In the data rows, 128 means zero.
A hidden rule labels the rows of this table. It goes by one to three of the table's principal directions, not those with the most spread.
[136 154 102 187 167 100 154 111 135  88 141 108 172 125 115  93 115 138 164 123 116  99 123 174 114 120 122 148 112 143 137 160 163] 0
[138  77 105 133 230  41 140  67 221 150  98  97 101 106  98  52 130 154 164 167 141 190 164 147  91 233 138 179  93  63  94 253 102] 1
[110 158 102  80 112 208  94 142 106 218 104 186  49 156 151 149 190 110  27 155 123 147 136  40 179 118 137 100 106  69 143  97 119] 0
[128 136 136 120  95 155 114 145  95 113 145 148 125 134 176 161 120 113 123 112 115 125 117 113 133  85 140  98 153 156 139  91 135] 1
[118  98 112 166 228  43 114  68 168 187 115 142  80  88  94  72 160 131 112 158 155 172 168  97  83 181 131 169 111  77 127 255 104] 0
[114 168 143  94  99 180 131 147 161 181 134  95 112 136  33 148 149 157  56 142 163 129 137 107 175 193  84 160 111  70 126  80  90] 2
[111  70 172 112 108 102 102 162 100 142 131 159  77 111 130 154 128 122 104 103 154 121 159  67 103 103 146 115 136 140 129 148  91] 1
[111 100 160 122  84 156  92 177  81 141 134 192  67 121 178 174 137 105  90  97 127  99 152  51 130  65 164  72 129 147 141 113 112] 0
[145 112 139 168 143 101 144 102 136  64 142  94 187 116 141 116  84 134 202 123 109 118 130 194  95 116 128 134 141 164 129 146 147] 1
[140 129 135 133 139 121 115 107 172 105 153 107 122 110 171 150  96 140 154 128 120 175 132 146 110 171 141 119 158 124 116 146 108] 0
[138 118 143 165 129 135 145 111 126  94 126 100 185 125 109 117 105 132 177 135 110  97 140 182 117 108 114 133 119 145 137 130 147] 1
[120 131  82 122 195 144 125  84 171 210  72 137  84 140  87  77 178 143  80 186 128 153 159 105 140 186 121 153  65  35 124 190 121] 1
[156 139 105 176 136 137 157 107 126   7 129  70 230 146 182 133  48 159 226 117  77 100 103 247  83 100 133 117 138 183 127 114 179] 0
[145 109 151 207 168  66 148  93 163  75 162  91 182  87 115  97  94 129 216 125 118 119 151 192  93 138 124 148 132 153 131 196 136] 0
[112 108 198 110  64 139 120 176 125 145 145 113 117 107  63 180 123 136 100 105 170 107 147 101 140 142 101 129 140 131 124  92  77] 2
[138 143 122 122  74 164 128 165  62  57 141 144 164 157 219 173  95 111 157  94  91 100  87 150 127  40 150  79 160 200 139  54 169] 1
[121 134 122 101 143 115 130 140 178 166 130 120  80 125  89 116 147 146  91 133 155 154 140  94 149 200 127 153 107  78 109 145  93] 1
[ 96  98 130 107 139 110  94 139 104 192 109 199  37 112 109 116 165 122  45 112 167 115 153  25 115 113 154 118 114 113 133 153  99] 0
[141 119  83 137 177 117 133  83 135 114  86 122 151 143 169 101 120 135 162 155 101 149 114 172  95 131 139 126 119 122 119 168 157] 1
[128 133 131 139 127 135 119 125 119 134 137 143 122 123 148 135 136 114 126 130 120 131 131 117 132 111 132 116 135 131 138 132 132] 0
[140 147 152 176 146  92 152 114 189  85 171  52 180  99  77 131  89 160 177 124 141 138 136 196 112 196  95 168 140 125 119 160 110] 1
[160 105 110 167 176  73 158  69 154  37 127  76 214 122 164  85  68 139 247 134  93 141 111 238  75 132 135 144 146 171 115 166 167] 2
[ 96 116 159  66  88 160  88 177 121 233 117 176  21 124  95 173 184 120  14 129 175 147 155   9 164 153 127 115 119  73 125 115  63] 0
[126 122  94 173 203  30 148 103 129 129 131 150 124 109 106  48 152 114 146 121 143 118 126 121 103 122 140 165 110 140 131 211 154] 1
[126 166 137 138  90 163 134 153 112 118 152 126 147 133 118 151 128 123 116 113 125  99 115 131 156 107 115 118 133 145 141  78 138] 1
[131 159 174 102  29 253 114 169 108 114 156 105 151 151 146 217 104 131 110 127 101 112 134 135 177 102 108  88 147 130 147  13 115] 2
[122 123  86  87 177 100 117 107 137 185 103 155  70 141 138  93 168 121  84 154 139 182 124  80 129 158 141 150 119  85 120 170 121] 2
[135 113 127 162 153 140 136  94 152 109 109 105 158 123 111 106 106 149 161 145 110 107 154 172 108 137 125 130 100 115 129 152 137] 1
[133 183 107 119 106 174 129 145 115 127 149 132 132 150 161 151 139 117 108 129 109 136 104 124 166 115 124 116 137 126 140  82 146] 1
[125 104 155 160 120 107 140 145 120 120 130 138 139 111  95 112 132 118 150 113 135  80 148 128 128 103 128 126 106 145 131 142 131] 1
[135 115  85 106 184  57 135 102 148 140 113 143 104 128 155  77 146 116 143 137 134 178 105 121 114 158 149 149 133 122 107 179 137] 1
[125 104 112 121 144  96 132 118  86 133  99 149 138 138 131 102 143 111 134 132 130 122 113 127 108  88 129 136 129 149 131 145 150] 2
[124 133 124 100 110  98 123 154  93 119 154 157 107 132 162 134 133 105 114  98 140 140  98  92 132  97 145 125 164 167 130 103 132] 1
[156 169 100 204 160  92 179 101 139  25 153  60 246 131 128 100  76 147 228 120  98 100  92 254 101 120 106 156 136 179 132 140 187] 1
[156 143 124 169 151 115 155 106 174  61 157  67 189 125 153 123  83 144 209 135  97 146 126 211 119 159 123 142 134 134 121 149 145] 1
[132 167 185  99   7 238 126 203 130  88 162  80 160 145 133 243  85 150 123 102 120 105 115 155 176 136 102  86 152 142 123   0 100] 1
[112  97 156  88 100 142 106 138 120 179 104 153  87 120 101 142 150 122  86 131 153 129 142  80 135 134 127 117 128 112 121 112  95] 2
[145 139 108 138 149 110 148 105 147  95 126  89 174 136 137 116 108 138 175 140 114 148 107 188 115 150 117 145 137 134 118 140 146] 2
[111 142  93  65 116 170 102 149  93 205  91 189  55 161 156 138 186 108  40 142 132 148 113  45 162 111 143 106 115  93 130 101 126] 2
[113 110 154  99  88 139 106 158  82 160 130 176  89 125 136 151 152 100  88 112 144 117 130  66 141  83 138 104 143 146 137  98 115] 2
[147 137 122 187 184  16 178  87 154  69 164  67 217 100  70  61 105 130 216 122 143 130 102 217  97 154  95 199 150 170 124 183 156] 2
[139  65 170 144 151  95 101  88 154 129 140 125 113  91 173 139 110 112 176 147 116 183 171 130  90 142 144 117 155 121 126 199  97] 1
[163 140 102 199 185  78 168  63 164  43 144  74 227 115 152  75  82 132 248 140  87 133 109 248  96 135 124 149 138 164 125 172 180] 1
[116 141 146  96  77 211 113 167 140 146 122 125  94 144 114 176 123 155  73 122 132 108 148  97 159 147 128 103 106  95 126  66  98] 0
[121 117 119 101 119 142 103 140  88 134 125 163  91 143 184 150 131 118  98 121 120 142 126  85 117  88 152 106 143 137 138 118 128] 1
[131 111 133  99  94 116 122 158  94  92 142 160 116 133 192 142 112 106 143  91 122 125 102 108 125  81 163  97 159 182 122  87 138] 1
[153  99 145 175 177  49 147  75 174  63 157  66 189  94 132 103  76 140 227 132 121 164 134 211  74 165 120 163 160 152 118 198 127] 2
[132 116 139 130 112 162 126 124 131  97 123 118 145 133 139 137  97 143 146 123 111 107 140 150 120 116 137 111 123 139 129 100 131] 1
[124 143 150 138 129 121 130 132 171 127 152  82 130 109  76 151 109 163 115 123 156 140 139 141 121 193 102 154 134 105 120 139  91] 1
[127 160  94 140 111 189 136 145  86 101 105 140 154 165 153 137 122 136 117 122  97  74 111 145 135  71 135 101 102 145 143  81 172] 0
[154 137  87 136 145 140 144  86 144  47 111 105 188 144 196 108  73 144 202 126  83 128  92 214 100 121 153 107 140 168 113 101 174] 2
[129 132  94 176 215  46 172  77 186 134 108  93 161 108  18  25 140 156 154 144 156 106 135 175 109 193 103 200  79 101 115 206 143] 1
[119 177  87 150 170 119 146 107 148 172 117 130 125 128  55  75 170 136  87 144 148 111 122 122 150 160 104 166  91  92 134 149 143] 1
[137 119 162 162  85 167 146 148 121  58 138  94 191 131 118 148  78 146 180 107 105  61 142 185 125  93 123 109 115 166 134  81 143] 1
[131 185 139 129  79 204 153 157 145 119 149  82 169 149  68 148 123 149 114 130 122  90 126 158 187 147  90 140 105 109 136  47 131] 2
[112 115 104 115 173  90 103 102 110 190 112 180  67 118 131  98 171 110  74 139 149 158 134  62 112 123 142 139 131 108 135 180 120] 1
[117 129 125 135 151  86 126 116  92 176 131 152 118 119  92 101 173  99 100 140 150 136 127  94 129 104 108 158 136 127 147 164 133] 2
[148 107  67 192 223  40 158  68 144  59 101 127 175 121 171  41 100 133 223 127  97 114 113 201  64 114 163 138 107 164 116 217 188] 0
[143 175  87 136 124 167 158 125 138  63 123  89 188 161 140 121  90 159 157 121  98  99  93 199 134 129 125 127 116 145 124  74 170] 1
[134 106 104 184 191  26 168  94 142  69 113 109 183 106  81  46 101 146 198 105 143  81 113 192  72 130 132 165 111 174 113 188 163] 0
[127 148  99  92 111 181 109 135 103 146 113 163  99 157 190 149 143 115  93 135 106 145 110  98 148 102 148  95 133 121 133  88 141] 1
[113 142 146 114  97 132 116 165 113 148 145 140  99 122 113 164 140 128  83 107 156 124 122  87 139 130 121 123 143 131 129 107 105] 1
[121 148  96 122 136 154 127 135 102 145 114 149 114 154 138 119 149 126  93 136 116 116 125 106 141 102 133 126 106 114 142 120 148] 0
[137  87 118 139 200   0 131  74 139 122 143 136 127  92 142  65 131 101 179 128 147 186 115 134  79 141 141 168 170 158 117 219 131] 2
[130 143  81 144 193  99 135  77 142 151 106 128 132 130 116  78 149 131 124 157 126 150 121 142 112 150 122 157 116 103 130 181 148] 2
[139 173 113 169 108 170 152 129 115  71 135 111 196 141 136 131 102 135 164 115  97  73 104 190 139  91 121 109 121 165 139  77 174] 0
[105 121 205  72  17 185  98 213  71 174 166 164  78 128 109 208 154  97  54  98 158 110 141  35 183  82 116 100 156 140 146  36  81] 2
[131  94 136 110 163  78  93  93 135 151 151 149  78 104 190 133 132 106 128 140 132 215 140  88  97 142 151 130 178 121 129 190 100] 1
[139 138 113 144  82 173 146 168  66  58 116 151 178 162 193 141 106 111 172  99  81  54  97 163 139  28 152  75 116 195 138  60 190] 1
[140 136  58 149 243  61 148  43 192 144  92  97 140 126 104  43 138 153 152 175 127 181 122 176  92 208 121 185 104  78 110 229 145] 2
[135  98 188 113  86 151 109 135 171 102 147  87 129 104 140 192  78 151 155 120 132 156 150 149 113 175 127 107 160 127 109 109  76] 1
[132 143 144 122 141 117 121 109 183 139 163  85 119 108 105 144 116 148 120 140 146 185 138 134 128 203 108 158 154  95 121 147  89] 1
Which label does each new row get?
[115 114  88  97 179  63 131 108 108 187  96 166  90 134  97  63 182 109  88 142 158 150 113  81 123 130 130 167 119 113 125 172 136] -> 2
[120 143 173 106  76 228 107 146 157 175 134  95 110 133  86 196 130 153  74 156 132 140 170 111 167 174  94 120 117  62 136  85  77] -> 1
[108 151 135 109  76 178 106 176  65 176 132 191  84 141 142 163 174  93  57 114 132  98 122  50 170  63 133  92 127 135 151  76 131] -> 1
[131  59 165 137  80 104 114 178  65  55 130 180 126 119 226 161  88  98 187  70 107  79 126 115  90  26 187  57 148 220 124 113 143] -> 0
[118 140 183 112  70 128 116 181 109 150 183 132 105 110 110 184 143 105  96 104 158 140 128  80 161 124 108 128 166 139 137  96  91] -> 1
[110  89 183  78  81 158  68 146 118 180 143 174  41 104 164 194 135 113  66 117 150 168 158  36 127 127 150  87 168 117 130 109  64] -> 0
[123 154 147  98  70 188 124 151 122 128 142 123 132 138 111 161 121 134  98 115 133 110 117 120 161 125 117 114 140 136 132  42 119] -> 2
[133 116  89 110 172  48 146  96 110 105 113 121 156 136 127  77 124 126 154 124 141 152  84 155  91 124 127 167 155 163 117 151 155] -> 2
[135 136  96 150 145 113 156 123 131  79 105 115 171 140 122  96 105 147 166 114 118  86 104 180 111 120 135 129 107 155 116 122 164] -> 0
[107 143 136  95 115 141 123 140 121 200 129 150  89 128  54 111 178 118  53 135 164 122 136  66 170 140 107 154 115  96 138 103 108] -> 2
[128 100 142 131 123 118 131 128 125 122 115 136 133 121 118 115 124 123 147 122 129 107 137 132 122 114 135 121 118 141 123 129 129] -> 1
[121 100 170 128 134  73 136 121 154 145 145 102 131  95  43 109 129 135 130 125 172 133 148 125 119 169 101 173 137 123 121 154  92] -> 2
[112 102 169  89 116  82  95 146 114 189 169 169  51  98 128 144 164  91  78 117 169 181 143  32 138 131 134 138 172 124 134 148  78] -> 1
[140 127  48 132 190 102 136  88 135  86  80 147 134 149 202  78 108 141 163 127  97 132  93 164  86 122 174 110 112 146 108 157 176] -> 0
[135 149  63 140 206  75 127  79 142 135 127 148 108 128 177  77 145 117 132 144 117 178 107 124 108 142 150 145 136 118 128 192 154] -> 1
[128 155  57 123 193 104 162  89 149 146  85 112 147 155  69  45 152 150 116 155 134 121 106 157 131 163 113 180  84  96 120 149 163] -> 2
[126  89 128 165 178  72 130 113 161 130 109 132 110 101 114  96 126 139 152 129 139 121 157 130  92 155 144 133  98 113 113 212 117] -> 0
[117 121 197 127  97 117 135 150 186 161 152  75 126  90   3 150 127 156 109 125 185 125 161 126 148 215  79 167 124  92 113 126  61] -> 2
[127 167 109 125  91 203 131 160 107 125 119 148 128 158 153 148 137 124 106 123 101  88 117 121 169  93 137  92 102 127 137  66 154] -> 0
[128 137 135 118 115 139 134 131 132 119 133 102 145 133 104 139 115 144 124 127 136 127 124 144 129 142 111 141 134 127 127 106 122] -> 2
[132 101 114  90 138 125 104 110 103 151 126 181  83 137 204 110 149  88 122 139 107 170 129  78 133  90 166 108 146 132 135 132 136] -> 2
[138 126 119 172 164  78 135  89  93 107 143 128 175 117 149 102 129  99 174 138 112 139 116 162  98  81 118 144 157 164 149 174 164] -> 2
[128 137 117 128 156 112 124  99 126 150 133 120 130 127 119 117 142 123 117 150 132 162 126 128 121 138 111 154 143 113 138 155 128] -> 2
[117 114  99 138 183  73 130  99 110 163 106 159 109 122  98  69 162 116 108 138 146 125 131 101 108 114 130 157 112 122 136 184 142] -> 2
[131 110 132 110 125 158 130 130 154 143 101 113 120 141 117 130 129 142 129 150 119 133 150 134 139 157 126 126  98  89 116 129 114] -> 1
[115 124 176 130  60 191 104 171  99 124 142 147 112 121 136 192 113 129  99 101 129  84 149  97 138  88 133  82 133 146 141  73 107] -> 0
[149 137  81 208 210  68 161  66 154  61 121  97 199 118 141  62  96 142 215 136  98 114 116 220  78 130 133 150 114 152 127 202 181] -> 0
[145 118 200 129  73 161 119 148 177  82 180  58 154 107 148 213  68 149 176 123 120 166 151 172 129 179 112 114 170 126 116 104  78] -> 0
[110 135 193 126  59 204 124 181 139 153 146  98 121 125  39 182 125 156  77 122 151  79 174 106 167 148  92 130  99  93 139  72  81] -> 1
[110 104 163 120 102 153 102 143 114 177 116 159  86 114 107 154 150 120  83 129 146 114 160  76 133 117 127 108 119 110 135 128  97] -> 1
[131 147 102 127 159 106 154 117 187 125 116  95 135 128  75  89 123 162 132 130 146 126 119 156 133 199 120 161 100 102 103 138 124] -> 1
[145 147  35 157 184  96 159  98  86  67  85 154 181 165 201  61 122 116 185 124  81  96  71 187  99  60 161 115 110 180 128 142 222] -> 1
[123 138  90 103 166 103 122 100 115 172 115 153 101 138 131  92 166 112  94 149 135 166 112  97 131 130 128 151 134 110 133 151 138] -> 2
[137 111  96 148 166  75 136  92 104  86 106 139 163 126 168  93 111 120 178 121 115 125  98 167  80  93 146 125 145 177 123 159 167] -> 2
[123  69 187 135 110 131 100 136 161 127 132 131  90  92 134 163 100 142 138 116 138 128 181 105 104 153 149  98 126 117 116 154  75] -> 0
[117 122 163  84  83 156 106 162 130 159 148 136  81 125 122 172 135 127  81 118 149 147 141  74 152 145 127 119 144 112 126  91  85] -> 1
